In the rows, zero is written as 128.
One turn moves each row of this set onto another row. After a few examples, where does it send each row asked below?
gonop: [140 112 125 107 105 154 143 150 132 112 114  80 114  85 136]
vona: [148 114 158 162 111 125 109 117  98 143 127 101  91 137 144]
geb: [142 122 131  95 105 156 141 156 130 107 112  86 110  98 147]
nima: [128  93 140 119 106 137 131 135 165 158 106  89 123  96 153]
napip: [125 139 162 160 171 127 127 112 151 126 107 153 118 115 129]
zuz: [130 145  85  93 105 123 111 106 140 132 151 129 114 164  89]
rovof: [130 138 151 151 169 141 129 110 179 141 116 137  97 139 132]
dek: [120 136 105 130 127 130  64 120 113 116 160 134 140 142 115]
gimef: [118 139 122 131 127 132  57 115 117 128 151 145 142 138 121]
nem: [114 137 155 120 125  84 105 112 129 166 104 115 137 102 128]
nad: [137  86 140 112 122 157 150 119 147 167 125  98 131  88 124]
kapo: [133 126  74 100 103 121 118 106 127 124 158 136 147 149  98]
Fopi: [123 105 147 117 120 181 160 115 153 153 137 113 115  89 114]
lunat: [133 176 114 143 131 136 132 118 136 125 135 150  68 144 146]
vosuf: [119 148  91  96 102 118 147 152 109 118 111 110 143 151 131]
Fod: [136 107 140 100 116 171 145 120 118 101 119 101 119 119 166]
gif: [140 150 114 130 155 155 169 135 171 109 127 134 103 142 107]
Risol: [106 121 120 126 129 138 155 144 131 165 132 124 175 106  96]
rulu: [126 153 104 150 126 115 156 110 176 159 140 153  93 116 116]
sisim: [114 125  96 131 116 108  93 108 147 116 165 141 164 117 101]
lopun: [127 163 115 132 132 108 141 132 132 111 127 141  89 150 173]
Mevi: [131 135  96 144 150 156 167 153 146 121 115 144 128 155 109]
tazez: [126  90 136 129 109 144 123 133 151 145 105  80 118  98 163]
bipe: [146 107 110 147  86 110 181 122 135 117 141 109 129 114 108]
sivi: [133  89 143 169 128 103 124 104 153 154 151 117 146 144 110]
vubiz: [100 142 155 126 135 142 116 123  99 106 118 129 150 134 167]
zik: [131 131 130 114 125 105  71  77 121 135 147 141 127 129 119]
ket: [153 133 134 137 128 132 134 131  99  77 159 114 125 149 106]
Rorog: [115 110 148 117 116 191 148 111 138 117 128 115 107 128 162]
Pubu: [114 131  90 123 109 119 105 117 144 114 162 150 169 121  97]
Kidam: [123 143 131 106 115  98  85  73 153 129 143 136 110 138 111]
rukef: [135 147 113 138 139  96 154 140 155 178 138 138 101 106 109]

geb goes to Pubu
Risol goes to nem
Fod goes to kapo
Now find these:
sivi goes to vona
Mevi goes to rukef
gonop goes to sisim
rovof goes to lunat
zuz goes to Fopi

